[[ 1.22  0.30 -0.95 -1.43  0.29 -0.61  1.03 -2.58  0.20]
 [ 1.42  0.69 -2.89  2.37 -2.94 -2.43  1.89  2.97 -0.60]
 [ 1.83 -0.77  1.06  3.03  0.06  0.23 -0.49 -1.44  0.35]
 [-0.77  0.35  2.25 -1.42  0.45  0.62 -1.55 -1.32  1.06]
 [-0.94 -1.22  1.19 -0.28  1.94  0.62 -0.56 -1.07 -1.22]
 [ 2.02 -1.32  1.03  3.92 -0.37  0.84 -0.27 -1.84  0.56]]
What is the last entry, reading row by row?
Answer: 0.56
What is the entry directly above -1.55?
Answer: -0.49
The top-right entry: 0.20
What is the largest entry in the first row?
Answer: 1.22
What is the entry directly below -0.56?
Answer: -0.27
What is the entry directly below -1.55?
Answer: -0.56
What is the 3rd largest entry?
Answer: 2.97
The last entry in the row that holds the smallest entry: -0.60
The 3rd smallest entry -> -2.58
What is the entry directly above 0.84?
Answer: 0.62
What is the entry just right of 0.45?
Answer: 0.62
The 4th-last entry, reading row by row -> 0.84
What is the entry in the bottom-left corner?
Answer: 2.02
The first entry in the row that holds the smallest entry: 1.42
What is the minimum?
Answer: -2.94
The fifth-last entry, reading row by row: -0.37
The 2nd entry in reading order -> 0.30
What is the top entry of the column that holds the smallest entry?
Answer: 0.29
The entry directly above the largest entry: -0.28
The smallest entry in the last column is -1.22
The top entry of the column that holds the largest entry -> -1.43
The entry just right of the smallest entry: -2.43
The maximum -> 3.92
What is the 2nd-last entry, reading row by row?
Answer: -1.84
What is the second entry on the main diagonal?
Answer: 0.69
The entry directly below -2.43 -> 0.23
The third entry in reading order is -0.95
The second smallest entry is -2.89
What is the third entry on the main diagonal?
Answer: 1.06
The entry just left of 0.45 is -1.42
